A single turn carries every row of the set below to another of its rows. Some are shown first; where does it send the rows asked next?
q508: [ 16  16  -2   2   0   4   5   8   3  -4  -7   1  -3  -9   4   3   5 -16
   1  -8 -16]
q544: [ 10  12  -1  -5   2   6  14   1  -2   1  -8   5  -1 -14   9   4   2 -18
   5  -2 -13]
q858: [ -8   0   8  -9  14   5   2  -4  -5  -7   0  16   2  15  -3   7 -10   8
 -12  -8   7]
q938: [ -7  -1  12 -14   8   0   5  -4  -4 -11  -1  -3  -8  11  -4  -1  -6   8
 -16 -15   3]
q52: [ -5   8   1  -9 -13   3 -10  10   4   9  -1   8  -2   1   2   4   9 -17
   2   1  13]
q321: [ 17  14  10   6   3   1   1  -4  14 -11  -6  -5  -6  -1   8   4   3  -7
  -1 -12 -17]
q279: [ -6  -3  12 -11   5  -5  -3  -5   4 -12   2  -7 -13  14  -2   0  -7   6
 -15 -15   3]
q171: [  6   4   4  -4   3   3  10 -20   2   4  -6  13   2  -9   0  15  -2  -7
  11   1 -13]
q906: [ -3  10   8   2  -7   6 -16  14   4   4  13  -4  -3  -2  10  -6   7 -10
  -3   0   3]
q122: [ 14   7   7  -1   2   3   9  -8  -5 -10   0   6   0  -8   9   7  -4   0
   4  -9 -23]
q949: [ 14  15   7  -2   7   2   7  -4   1  -3 -11   6   8  -6  -1  17  -5  -2
   9  -8 -11]
q568: [ -1   1  17 -11  -1  -9  -5   3   8  -5  -1  -6 -14  13   0  -1  -2   1
 -14 -14  13]
q987: [ -4   0  17  -8   6   0   0   7  -8  -5   9   7  -3  10   1  -5  -4  12
 -15 -12   2]
q146: [  4   2  -2  -4  -1   8 -13   5 -11   4  17  -3   0 -14   4 -10  -6  -9
  -5  -4   0]
q876: [  9  12   9   3   4   1   3 -16  22   2 -12   3  -4  -1  -1  12   5 -14
   6  -2  -6]
q517: [ 10   9   5   8  -1  -1  -3 -12  11  -2  -2  16  -2   2  -2  17   3  -5
  11  -2 -17]
q222: [ 10  12   0  10  -1  -1  -7  -1  11   2   2   0  -8  -9  -1   9   4 -14
  10   0 -17]
q849: [ 13  10  10  -6   7   5  15 -11   5  -5  -9  -7  -2 -11  10   2  -2  -9
  -1  -9 -12]
q980: [ -2   8   6  -5   2   9  -9   7   0   8  10 -12   1 -12   7 -11  -1 -12
  -4  -1   8]
q730: [-10  -3   7  -7  13   3  -2 -10   2  -4   1  17  -2  16   1   9 -12   4
  -8  -3  11]
q494: [ 10   7  -6  -7  -2   6 -15  11 -11   4   6   1   5 -10  -5  -2  -7 -10
  -3  -9   7]
q124: [  1   1  -6  -8 -16   1 -13   8  -7   4   6  16  -3  -1   0   4   5 -13
   1  -2   5]
q301: [ -8  -5  11  -9   5  -6  -6 -11   9  -9   3  -5 -17  15   1   3 -10   1
 -12 -11   7]
q80: [ -8  -2  10 -13  11   3   5  -4  -8 -10   1   8  -2  12  -3   1  -7  10
 -15 -12   2]
q664: [  3   7   0   3   0   2   3  -8   6   8   1   3  -5 -14   5  11   1 -16
  14   6 -14]
q309: [  9  11  -1   3  -2   4   6   4  -3  -1  -1  12  -1 -10  11  11   1 -11
  11   0 -19]
q407: [  0  -2   7  -2   8  -3 -14  -2   4   1   5  18  -3  14  -3   8 -14   2
  -6  -5  17]
q384: [ -8  -4   9  -5   8  -4  -9 -11  13  -6   2   2 -13  17   3   8 -12   0
  -8  -6  12]
q82: [ -7  -5  18 -16   1  -3   6  -2  -3  -2   5  -3 -11   6   3  -8  -2   4
 -16 -12   7]
q417: [  9   4   8   4  -1   1   5 -20  16  -4  -1   2 -13  -3   9   2   6 -12
   1  -3 -17]
q784: [ -9  -4   7  -4  10  -1  -9 -11   8  -5   3  13  -8  18   3  11 -14   2
  -7  -3  11]
q323: [ 13   8  -3   2  -2   3   5  -4   4  -1   1   0 -11 -13   3  -2   6 -18
   1  -4 -20]
q809: [ -3  -7   8 -10   4  -6  -9 -11  10   5   2   9 -12  10   0   5 -12  -7
  -7  -4  20]
q394: [ -5   3  15 -11  15   4   3   2  -7   2   2  10   5   6  -3   0 -10   7
 -12  -7  14]
q916: [ -5  -7   8  -7  11   2  -3  -8  -7   3  10  21  -1   7   0   2 -13   5
  -9  -2  11]
q830: [ -2  -9  11  -7  -5 -10 -11  -7   8  -4   8   5 -20  14   4   0  -6  -2
 -11  -9   9]
q129: [  4   0  -8 -15  -8   5  -7   2 -11   8   3   9   0 -10  -4  -1  -3 -16
  -1  -3   9]
q904: [  7  16   1   3   2   3   2   3   5   5  -7   4   2 -10   4  16  -1 -14
  14   3 -10]
q605: [ 11  13   0   2   3   2   2  -5  12   5  -5  -7  -7 -13  -3   3   5 -20
   5  -2 -11]
q726: [-10   2   5  -6 -12   6  -8   4   4   9  10   3  -7  -3  12  -5  11 -15
   0   5   5]

q980 moves to q129
q858 moves to q384
Now these:
q321 moves to q949
q987 moves to q407
q222 moves to q508

